One turn moves every row onto another: examples first, then more rows asked:
retun: [ 38  10 -37 -33  30  21  -6   1  20 -16  18 -12   3  33  -8   7  24  11
  27  -3  15  13 -25   6 -12  -7 -14  11  -2  50  30 -33  15 -15]
gapa: [ 14  25   5   1  -9  21 -19  -4  14   4  12 -13 -24  -1  -4  -5  31 -11
  -3  18   2 -18 -25  12  -6 -15  42  41  30   7  -3  -6   5   1]
daf: [  0 -11  -1   9   3  -6 -35   3 -32  13 -21  -1  17  29  -4 -19  21 -23
  -3 -12   5   4 -24  11   4   3 -11 -32  11  45  -5  -1  30   4]
por: [-28  12   4 -20 -10  10  23  30  30 -24   8  11  -2  16  14  22  13   5
  10 -11  -6  24   7  -8 -19  29  -1  -4  -9  17  25  -1  -8 -24]
Bav: [ 36  29 -25 -30  25  17   0  14  21 -15  11 -17  -5  40   3   7  19  17
  25   6  24   5 -22   0  -7 -20 -17  -2   4  33  26 -28 -13 -25]
Vitaf: [ 25  17 -27 -20  37  27  11   9  16 -16  30 -10 -10  38  -6   9  33  -3
  32   1  13  -1 -16   9  -6 -23 -17  13 -11  48  28 -19   2 -26]
las: [ -5 -12   1  27 -10   2 -28  28 -35  -6  -8  17  15  -6 -15   4   9 -11
   7  -6  19 -24 -11 -21   0   1 -42  -9  -2  53   7  16  21 -18]
kefaf: [-15 -10 -46  -5  -2  17  -9  13 -15  31  -5  14  -4   5  -6 -10   7 -16
  -9  -2  -3 -16  -1 -10 -33 -29 -54   4 -14  50  23 -28 -12   0]
zut: [ -1  -6 -39  -8   8  26  -2  -4   5 -33  15  11  -3   2  -3  -2   0  31
  -8  24 -22 -24  -8  -8  -1 -27  15  30 -29  34   5  14  52 -24]
pafip: [-26  16 -28 -19 -13 -23 -12  19  -2  28  -5   1 -10   4 -25  -9  16 -18
 -10   4   1 -29  16 -15 -19   9 -34 -24  12  51 -13  -3  -5 -11]
Moset: [  2  39   7   1 -12  25 -14  -5   7  -5   0  -5 -11   3   6 -12  15  -6
  -1  18   5 -18 -31   8  -2   3  55  23  28   6  15  13  -5 -13]
dusik: [  4  34  22   0 -28  18 -12   3   6 -12   3 -15 -30   6   1   2  20 -18
 -17  19  14 -19 -24   3  -2  -2  40  26  17   3   2  -3  -5 -16]
lerin: [ -5  -7 -36  -3  17  39  -5 -10   1 -31  16  -2  -5  19  10   1   7  20
  -4  25 -16 -33 -16 -11  -1 -17  26  30 -29  24  27  16  45 -17]
goluf: [-39  10   7   3 -11   3  29  24  29 -16  20   6  -4  12  13  22   1  10
   5  -5  -6  13   9   0 -15  10  -5   7   4  -3  17  11   9 -26]
Zizo: [ -4 -17   2 -32 -25  16 -26   2  -8  10 -12  25  42  -5  28 -15   0 -14
 -10 -16 -13  21  11 -19  -7   1 -11   6  10  22  19  -5  -7 -32]
Kuf: [ -3 -40 -34   3  -1  22 -44 -12 -17  24   4   6  13  20  -6 -14 -20  -8
 -31  15   2 -11   4 -22  -8 -35  -8  -2   7  26  37 -12   0  -3]
duk: [ 22  -6  -3 -31  17 -16 -38  11  12  13  16   5  35   5 -23 -14  14 -23
   0   1   1  -1   7 -16  -6  -2 -22   0  27  47  14 -25  26 -53]
Biva: [ -5  -6 -37  15  13 -15 -12  12 -33  -8  -5  19   6 -15 -13  -4  22  25
   7   5   5   9  15 -14  -3   9  -3 -17   7  22  22 -36 -17   6]
zon: [-32  26   3  -6  -7  15  26  22  33 -22  26   9   4   9  -7  17  16   5
  16  -9  -9  18   9   8  -2  23   3  -4   8  27  18   9  -5 -30]
pasus: [  2   3  -7 -14 -35  20 -16  -3 -26   7 -24   0  -9   7  36 -28  23  -6
 -46 -10   1 -36   3  -1 -13 -16 -13  16   2  28  12 -27   2 -23]
Vesi: [ 12  36  12   3 -11  22 -26   4   8   1  -1 -16 -25   0   5  -8  18 -10
 -13  16   1 -16 -20  12  -2 -13  41  42  19   6   5  -1 -10 -14]
Gof: [ 24 -20 -31   9  15  -8 -14 -29  16 -16  -4  21   1  -4 -27  12  16  -8
 -10  -2   8 -21  10  -9   8 -14 -40  18  25  33  15   4 -10  14]
Mezo: [ 38  19 -31 -38  25  15   1   7  18  -7  20  -8   4  40  -5   9  29  11
  31  -5  19   0 -19  10 -17 -23 -12   1   8  41  23 -25   3 -28]
Duded: [  4  -5  -5 -12   7 -18  -7  10 -10  -3   5  17  -7  10  -7 -30  14  -7
 -26  12 -11 -59  11  -5 -26 -11 -31  11 -11  46   6 -24  48 -45]
nomud: [  8 -41  -6  -5  15   8 -11  13  -8   5 -10  21   2  18  23 -14   1 -35
 -41  10 -24  -8 -13   4 -10  11  -5 -36   2  48  20   4  14   3]
Gad: [ 29 -22  -5  10   3  20 -21  35 -12   0   2   8  -9 -11   5   6   9 -34
 -35  12  12 -36 -13 -20  -7   0 -31 -14  13  63  31  -1  -8 -16]
zope: [  5 -10 -21  -3   5  25  -7 -17   0 -33  23  11  -4   6 -14   3  -5  20
  -5  29 -16 -28 -21  -1   0 -14  15  36 -25  27  10   8  59 -15]
fur: [  4  -9 -37 -17  11  32  -3   0  12 -36  15  17   4   6  -5   1   5  36
   4  30 -31 -24  -4 -15   2 -10  14  23 -29  34   7   5  40  -6]
lila: [  7 -25 -22  -9  -5  20   3   8  17  -1 -10  -3  -5  34 -19  -5  -4 -39
 -26  38 -10 -29 -13 -16 -10 -11 -40  13  20   3 -10  24  16  -5]
ludap: [-32   9  10 -10 -12  11  16  26  32 -16  17   9   8  18  11  27   7  11
   7 -12 -19  10  20   3 -15  24   1   0   5   6  24   6  -3 -27]
luguv: [ -5 -12  -4 -17  -6 -25 -40  -9 -11  26  -2  18   5  18 -23 -23 -18 -19
 -11  24   4 -26  14 -23  -9  -1   9 -19  26  24   0  19  -4 -10]
gopu: [-11  -4 -26  -7  -5  12   0  48 -34  12 -14 -12  -5  27  -7 -25   9 -14
  -7  42  -4   1 -14 -17 -23   8   1 -20  10  -7  -4 -23   0 -10]

retun goes to por
gopu goes to lila
lerin goes to Vitaf
And these:
daf goes to nomud
goluf goes to gapa
Duded goes to duk
luguv goes to Kuf
Mezo goes to ludap

